One turning vector, and how many steps it has turned
The counts run from 0 to 282.
[148 129 150 140 125 144 133 125  77 105  88 122 151 135  89 146 101  99
  82 134 167  97 142 125 149  80 119 105  83 135 144  98] | 22
[168 124 119 139 155 108 143 125 144 153 101 127 127 144 133 131 105 130
 163 127 106 204  78 126 161 141 165 137  80 136  97 151] | 262
[109 135 197 175 120 138 138 110 139 119 128 132 131 125  83 157 114 161
  74 138 111 155 131 100 134  75 117 113 116 143 172 128] | 78
[105 100  92 167 151 163 167 121 124  87 108 120 148 116 119 111 133 156
 154 107 152 168 172 152 120 139 150 110 127 115  67 141] | 228
[108 121 116 196 124 122 156 129 166 152 165 124 131 160  97  99  98 154
 144  94  81 125 131 105 128  89 159 131  94 112 133 128] | 202
[ 79 123 135 160 151 125 126 103 164  92 114 125 141 143 103  89 128 148
 106  84 149 146 139 132 113 129 174 144  98 117  64 133] | 11
[156 141  96 146 111 110 106 108 146  98 127 113 130 136 160 115 104 110
 157 102 141 126 187 134 174 162 113 157 113 180 156 149] | 30
[216 119 167 127 110 157 136 131  77 121 154 120 163 152 137 141  76 122
 163 143 153 142 144 141 144 126 131 118 138 149 137 134] | 156
[151 114 120 160 152  87 145 149 121 154 103 114 112 170 160 129 121 152
 151 107 132 194 105 121 144 135 172 146  83 139 107 133] | 260
[157  86 112 192 124  79 128 166 111 135 126 128 112 181 127 140 127 132
 161  76 143 169 134 115 155 134 155 124 135 118 131 132] | 257
[129 143 157 146 156 171 102 118 128 104 117 113 113 117  74 170 104 111
 139 144  80 151  84 125 161 131 161 117 121 131 104 161] | 267
[104 135 137 147 152 182  65 126 144 112 112 102 163 127 101 108 108  96
 105 134  97 106 163 126 114 141 104 169  92 122 154 146] | 113
[135 132 150 100  93 113 108  84 131 134 119  86 143 109 130 170  94 132
 124 139 118  92 153  79 178 152 173 113  99 132 116 109] | 183
[102 166 142 170 117  96 149 146 102  99 114 131 109 107 145 126  71 145
 122 111 153 164 120 167 158 146 137 159  98 126 157 141] | 163
[141 155 105 166 139 145 160 134 129 133 139  90 164 114  70 116 133 154
 138 135 141 159 112 180 168 113 167 118  81 115 132 104] | 105
[133 108 164 126 144 142 118  92 187 105 135 135 175 149  88  82 136 138
 132 125 141 151 140 123 123 132 134 148  87 137  60 139] | 14
[200 131 173  99 125 142  99 109  93 105 145 116 170 181 148 130  89 123
 145 136 153 147 151 122 116 124 143 135 136 161 135 135] | 154
[153  91 112 192 137  93 110 159  99 128 120 126 108 183 132 143 122 127
 141  72 146 161 152 109 150 134 160 127 146 120 143 133] | 256
[127 153 123 141  98  75 111 106 108  95  98 114 121 139 123 128  90 115
 100 114 177  95 157 142 155 125 114 142  78 164 166 122] | 26
[183 105 171 128 133 185 132 122 118 111 115 127 180 132  87 125 118 105
 117 162 152 114 152 110 159  98 116 102  97 142 100 111] | 19
[137 157 108 138 103  77 100  96 119  97  99 119 131 144 132 126  91 103
 104 103 167 115 154 140 158 135 123 147  87 169 180 127] | 27
[124 134 122 168 135 179 149 120 122 113  57 137 124 145 139  94 117  98
 123 147 106  97 131 107 140  84 185 122 105 137 119 148] | 143
[129 146 129 148 133 120 123 127 163 143 170 120 140 175 119 113 112 123
 112 109  79 166 125 115 104  69 152 162  72 122 105 126] | 205
[120 124 117 131  92 164 158 115  82 112  95 127 174 132 186 136  93 100
 155 127  99  92 163 125 113 137 175 136 113 132 141 119] | 280
[135 134  95 116 118 112 132  94 121  94  99 112 149 147 107 137 102  90
 142 130 136 136 151 147 143 115  64 147  78 175 161 161] | 247
[139 145  97 140  45 130 129 116 133 121 118  96 141 124 168 115 150  99
 116 161 115 130 187 101 160  96 144 143 108 118 125 157] | 86
[147 143 136 137 162 151 135 129 140 141 100 107 107 121 138 141  87 138
 155 154  96 173  91 117 170 145 163 136  79 148  78 159] | 264
[117 115 143 179 142 132  99 127 135  92 138 130  71 111  98 172 125 156
 125 107 142 157 163 155 153 142 151 101 119 174  95 135] | 132
[161 116 180 137 158 147  96 115 159 140 115 162 161 134  72  92  96 112
  86 134 147 126 137 102 150 129 151 140  95 121 107 109] | 236
[197 126 168 140 114 160 150 149  64 119 139 116 146 135 147 150  69 129
 160 142 156 137 151 140 152 121 131 116 132 148 138 126] | 157
[122 111 105 190 122 174 156 139 122 146  79 140 123  82 151 110  95 123
 117 130 135 141 169 157 129 153 175 125 126 111 109 155] | 5
[ 72 118 124 178 140 129 139 114 159  92 115 126 129 124 101  90 120 146
 115  88 148 135 143 135 119 132 174 134 105 107  59 143] | 10
[107  89 163 179 136 174 156 142 141  96 131 102 166 138 128 140 161 124
 150 121  93 161 148  91 163 120 120 166 142 109 103 150] | 172
[121 115 151 133 148 127 114  87 181  96 130 140 170 150  82  86 138 135
 120 104 143 163 128 129 115 132 151 145  95 128  70 136] | 13
[146 145 124 133 118 122 114 127 163 137 176 118 147 167 114 107 116 113
 122 127  73 170 120 123 101  80 137 154  65 116  91 135] | 206
[139 110 153 165  78 121 124 108 106 152 118  90 144 120  92 181 100 127
  86 126 151 124 136 157  86 114 125 103 125 143 160 168] | 216
[169 142 152 158 128 138 160 153  48 116 123 124 132 129 143 161  69 124
 119 118 157 152 128 155 149 113 146 120 132 134 164 115] | 159
[140 132 128 120 123 119 147 121 133 103 165 189 149 136 146 116  99 135
 150 104  90 202 143 146 127 130 156 144  83 122  91  99] | 69
[129 123  95 154 126 142 105 131 117 140  99 176 126 132 103 101  98 163
 163 159  96 165 177 130 133 151 144 114 119 112 192 123] | 196
[107 118 193 145  71 117 110 128 116 116 108 112 154 166 111 134 163 128
 152 165 128 102 124 151 119 140 154 165  93 154 146 144] | 274
[109 171 130 170 111  99 126 118 141  91 116 144 135 108 131 118  91 128
 121 100 131 189 108 158 164 167 138 167 115 122 165 156] | 165
[151 124 109 156  75 109 119 107 134 156 128 138 144 110 141 134 110  88
  93 111 147 148 166 185 111 161 174 167 127 133 137 160] | 221
[139 137 160 142 132 176 121 114 137  90 132 159 151 109 100 138 100 170
 128 150  90 200 135 110 146 112 117  74 112 125 129 115] | 74
